Small tables with named rows and columns. After each table, cells are looked up by row and column.

Table Bavozaf
|  | Dofego | Roto | Pitil | Perar | Zuz |
|---|---|---|---|---|---|
| Tapeb | 41 | 1599 | 6773 | -650 | -8402 |
| Kirazaf | -5750 | -3529 | -5577 | -4033 | -3371 |
| Sonov | -1877 | 2270 | 3524 | -1151 | -5347 |
| Vak | -7144 | -2386 | -5062 | -3841 | -3643 |
| Refume | -399 | 1523 | 5673 | -578 | -7374 |
| Pani | -1880 | 2262 | 3512 | -1164 | -5347 |
| Bapara | -949 | -600 | -476 | -725 | -5408 |
| Gedolam | -2023 | 2010 | -225 | -2337 | -5155 |
| Niku | -9034 | -1080 | -4409 | -8026 | -2616 |
| Nuropa | -2570 | 1873 | 224 | -1842 | -2103 |

Vak, Perar => -3841
Nuropa, Perar => -1842
Vak, Roto => -2386
Tapeb, Pitil => 6773
Refume, Zuz => -7374
Nuropa, Zuz => -2103

Table Suvo
,Lisufi,Filag,Lozago,Taruv
Kir,119,72,110,133
Leked,113,128,130,85
Fas,75,125,71,156
Gogilid,32,18,74,135
Fikib,30,95,42,71
Ket,20,144,206,74
Puve,95,201,18,67
Kele,46,41,43,93
Nas,90,12,144,49

Filag of Kir = 72
Filag of Gogilid = 18
Lisufi of Nas = 90
Taruv of Nas = 49
Taruv of Leked = 85
Lozago of Nas = 144
Lozago of Ket = 206
Filag of Fikib = 95
Taruv of Fas = 156
Lisufi of Fas = 75
Lisufi of Kele = 46
Filag of Leked = 128
Lozago of Fikib = 42
Lisufi of Kir = 119
Lisufi of Puve = 95
Filag of Ket = 144
Lisufi of Leked = 113
Filag of Fas = 125

Lamu =
|  | Notu | Poko | Ripug | Rar | Zovi |
|---|---|---|---|---|---|
| Rulut | -0.425 | -0.595 | -0.611 | -0.851 | -0.646 |
| Luv | -0.165 | -0.212 | -0.121 | -0.930 | -0.464 |
| Tedep | -0.463 | -0.209 | -0.437 | -0.395 | -0.380 |
| Siluzos | -0.404 | -0.028 | -0.215 | -0.315 | -0.102 |
| Nadep | -0.581 | -0.498 | -0.023 | -0.360 | -0.755 |
| Ves | -0.403 | -0.321 | 0.043 | -0.519 | -0.746 |
| Putipo | -0.419 | 0.413 | -0.299 | -0.057 | -0.712 |
| Kab | -0.019 | -0.499 | -0.382 | -0.533 | -0.419 |
| Rul | -0.137 | -0.298 | -0.421 | -0.629 | -0.630 |
| Mor | -0.339 | -0.551 | -0.259 | -0.461 | 0.214 |
| Leb | -0.349 | -0.148 | -0.779 | -0.248 | -0.080 |
| Kelotu | -0.156 | -0.036 | -0.340 | -0.248 | 0.648 |
| Gafig | -0.208 | -0.958 | -0.422 | -0.561 | -0.438 |

Rulut, Ripug: -0.611
Luv, Ripug: -0.121
Gafig, Zovi: -0.438
Kelotu, Poko: -0.036
Nadep, Poko: -0.498
Nadep, Rar: -0.360
Kelotu, Rar: -0.248
Rulut, Poko: -0.595
Rul, Notu: -0.137
Leb, Notu: -0.349
Siluzos, Notu: -0.404
Tedep, Ripug: -0.437
Ves, Notu: -0.403
Mor, Ripug: -0.259
Putipo, Notu: -0.419
Rulut, Zovi: -0.646
Mor, Notu: -0.339

Rar =
columns: Seb, Fuzig, Nufig, Sel, Sib, Fimita, Luzumot, Gako
Fas: [38, 126, 132, 178, 201, 193, 175, 134]
Zililo: [119, 89, 175, 158, 165, 191, 140, 151]
Givevu: [103, 190, 55, 126, 173, 151, 171, 108]
Tazep: [129, 152, 110, 64, 115, 135, 190, 114]
Kubi: [214, 173, 179, 98, 90, 133, 157, 176]
Ropamen: [233, 173, 152, 102, 142, 76, 165, 186]
Vud: [161, 127, 183, 182, 113, 191, 100, 157]
Ket: [168, 169, 131, 145, 168, 157, 163, 72]
Ziz: [197, 155, 183, 165, 184, 168, 185, 162]

What is the Fimita of Ropamen in Rar?
76
What is the Fuzig of Zililo in Rar?
89
What is the Seb of Ket in Rar?
168
What is the Fuzig of Vud in Rar?
127
What is the Fuzig of Kubi in Rar?
173
What is the Seb of Ropamen in Rar?
233
What is the Sel of Ket in Rar?
145
What is the Luzumot of Tazep in Rar?
190
What is the Fimita of Zililo in Rar?
191
What is the Gako of Fas in Rar?
134
What is the Seb of Vud in Rar?
161
What is the Fimita of Kubi in Rar?
133
Which row has the largest Luzumot? Tazep

Rikevos:
	Zep	Nep	Dilazez	Doregi	Ralin	Sezen
Zur	437	847	478	539	394	636
Mupomud	382	436	460	400	763	633
Defifal	617	741	770	608	213	521
Nolek	270	805	474	406	640	743
Suf	866	295	612	803	534	461
Nek	591	402	418	716	896	528
Gaf	480	668	657	383	295	612

Zur, Doregi: 539
Gaf, Nep: 668
Nek, Nep: 402
Nolek, Zep: 270
Zur, Ralin: 394
Zur, Sezen: 636
Nek, Ralin: 896
Gaf, Sezen: 612
Suf, Nep: 295
Zur, Nep: 847
Zur, Dilazez: 478
Defifal, Doregi: 608
Gaf, Doregi: 383
Defifal, Zep: 617
Gaf, Dilazez: 657
Which row has the largest Sezen? Nolek

Table Tipiruz
|  | Mem | Mozoki | Ladugod | Pomis | Fef | Sotunog | Gekef | Nebusof | Padaz | Ref |
|---|---|---|---|---|---|---|---|---|---|---|
| Tov | 28.7 | 73.2 | 39.6 | 89.3 | 61.1 | 35.3 | 48.7 | 31.0 | 17.8 | 89.5 |
| Faf | 51.4 | 9.0 | 10.8 | 75.1 | 30.0 | 32.9 | 60.9 | 23.1 | 6.2 | 67.1 |
| Ped | 32.7 | 11.5 | 4.2 | 17.5 | 45.9 | 8.0 | 59.8 | 6.8 | 14.0 | 68.2 |
| Fazipog | 39.4 | 7.0 | 9.0 | 90.4 | 49.6 | 47.6 | 56.3 | 14.4 | 3.4 | 89.3 |
| Letipe | 11.4 | 11.4 | 4.2 | 3.9 | 59.9 | 5.9 | 62.7 | 10.6 | 22.4 | 19.9 |
| Tevego | 34.9 | 10.6 | 10.3 | 18.6 | 49.9 | 14.2 | 61.8 | 9.4 | 16.2 | 6.9 |
| Fireroz | 72.3 | 41.8 | 51.1 | 72.1 | 26.1 | 66.7 | 44.7 | 61.6 | 52.0 | 70.0 |
| Teguna | 41.3 | 88.6 | 77.3 | 66.7 | 67.4 | 51.5 | 29.7 | 60.7 | 66.9 | 64.4 |
| Limuvel | 63.5 | 47.5 | 55.0 | 51.3 | 28.1 | 61.6 | 42.8 | 54.9 | 52.8 | 69.4 |
| Dedemod | 63.6 | 82.7 | 90.8 | 67.3 | 39.2 | 82.4 | 35.9 | 81.4 | 76.5 | 5.3 |
| Luku | 45.5 | 9.1 | 14.8 | 7.4 | 36.0 | 39.3 | 59.6 | 29.9 | 60.6 | 0.5 |

Ladugod of Fazipog is 9.0
Gekef of Fazipog is 56.3
Mozoki of Ped is 11.5
Ladugod of Tov is 39.6
Fef of Letipe is 59.9
Fef of Limuvel is 28.1
Sotunog of Fazipog is 47.6
Ref of Faf is 67.1

Sapu:
        Gamozi  Betudeg    Noz   Tege  Futof
Zegif     0.04     0.52   0.30  -0.28   0.34
Bol       0.23     0.52   0.16   0.20   0.03
Dom      -0.53     0.57   0.30   0.17  -0.02
Vilo     -0.41     0.65   0.19  -0.11   0.10
Kekave    0.23    -0.16   0.35   0.54   0.13
Tel      -0.40     0.62   0.51  -0.01   0.11
Vure      0.26     0.19  -0.09   0.47   0.00
Kes       0.12    -0.08   0.65   0.11  -0.02
Gefomu    0.89     0.24  -0.05  -0.14  -0.22
Keduk     0.32    -0.05   0.28   0.18   0.35
Lotefu   -0.40     0.42   0.51   0.16   0.18
Paluk     0.77    -0.17   0.24   0.26   0.17

What is the Tege of Vilo in Sapu?
-0.11
What is the Futof of Tel in Sapu?
0.11
What is the Noz of Dom in Sapu?
0.30
What is the Betudeg of Tel in Sapu?
0.62
What is the Tege of Gefomu in Sapu?
-0.14
What is the Gamozi of Zegif in Sapu?
0.04
What is the Futof of Bol in Sapu?
0.03
What is the Betudeg of Kekave in Sapu?
-0.16
What is the Tege of Vure in Sapu?
0.47
What is the Tege of Kes in Sapu?
0.11
Which row has the largest Gamozi? Gefomu

Nim =
	Rolo	Fibep
Denu	96	46
Mitupu	122	178
Bopimo	119	78
Suv	55	120
Dososo	87	165
Vilad	80	152
Lubito	90	10
Badog	167	149
Mit	209	117
Zututif	42	65
Bolaz	189	146

Zututif, Rolo -> 42
Bolaz, Rolo -> 189
Denu, Fibep -> 46
Mitupu, Fibep -> 178
Bopimo, Fibep -> 78
Lubito, Fibep -> 10
Mit, Rolo -> 209

Table Fubadis
,Neza,Nen,Kor,Pamerif,Tene,Tas,Fuv
Pir,174,228,82,216,127,84,228
Sepeb,96,65,164,62,143,165,66
Ven,110,87,75,85,139,78,87
Sata,81,49,148,41,135,147,51
Zevo,170,184,79,185,141,83,183
Zeser,88,69,82,67,121,84,68
Vun,75,39,197,42,145,194,40
Zad,166,186,100,187,113,100,184
Vudo,71,40,207,38,119,205,43
Kon,144,162,191,158,134,189,163
Norata,121,106,82,107,147,83,105
Gado,189,219,182,223,136,182,220

Zad, Pamerif: 187
Zeser, Pamerif: 67
Kon, Tene: 134
Vudo, Nen: 40
Zeser, Fuv: 68
Kon, Fuv: 163
Gado, Kor: 182
Vun, Tene: 145
Pir, Neza: 174
Sata, Tene: 135
Zevo, Kor: 79
Ven, Tas: 78
Gado, Neza: 189
Sepeb, Nen: 65
Vun, Tas: 194
Zevo, Fuv: 183
Gado, Fuv: 220
Gado, Tas: 182
Zevo, Tas: 83

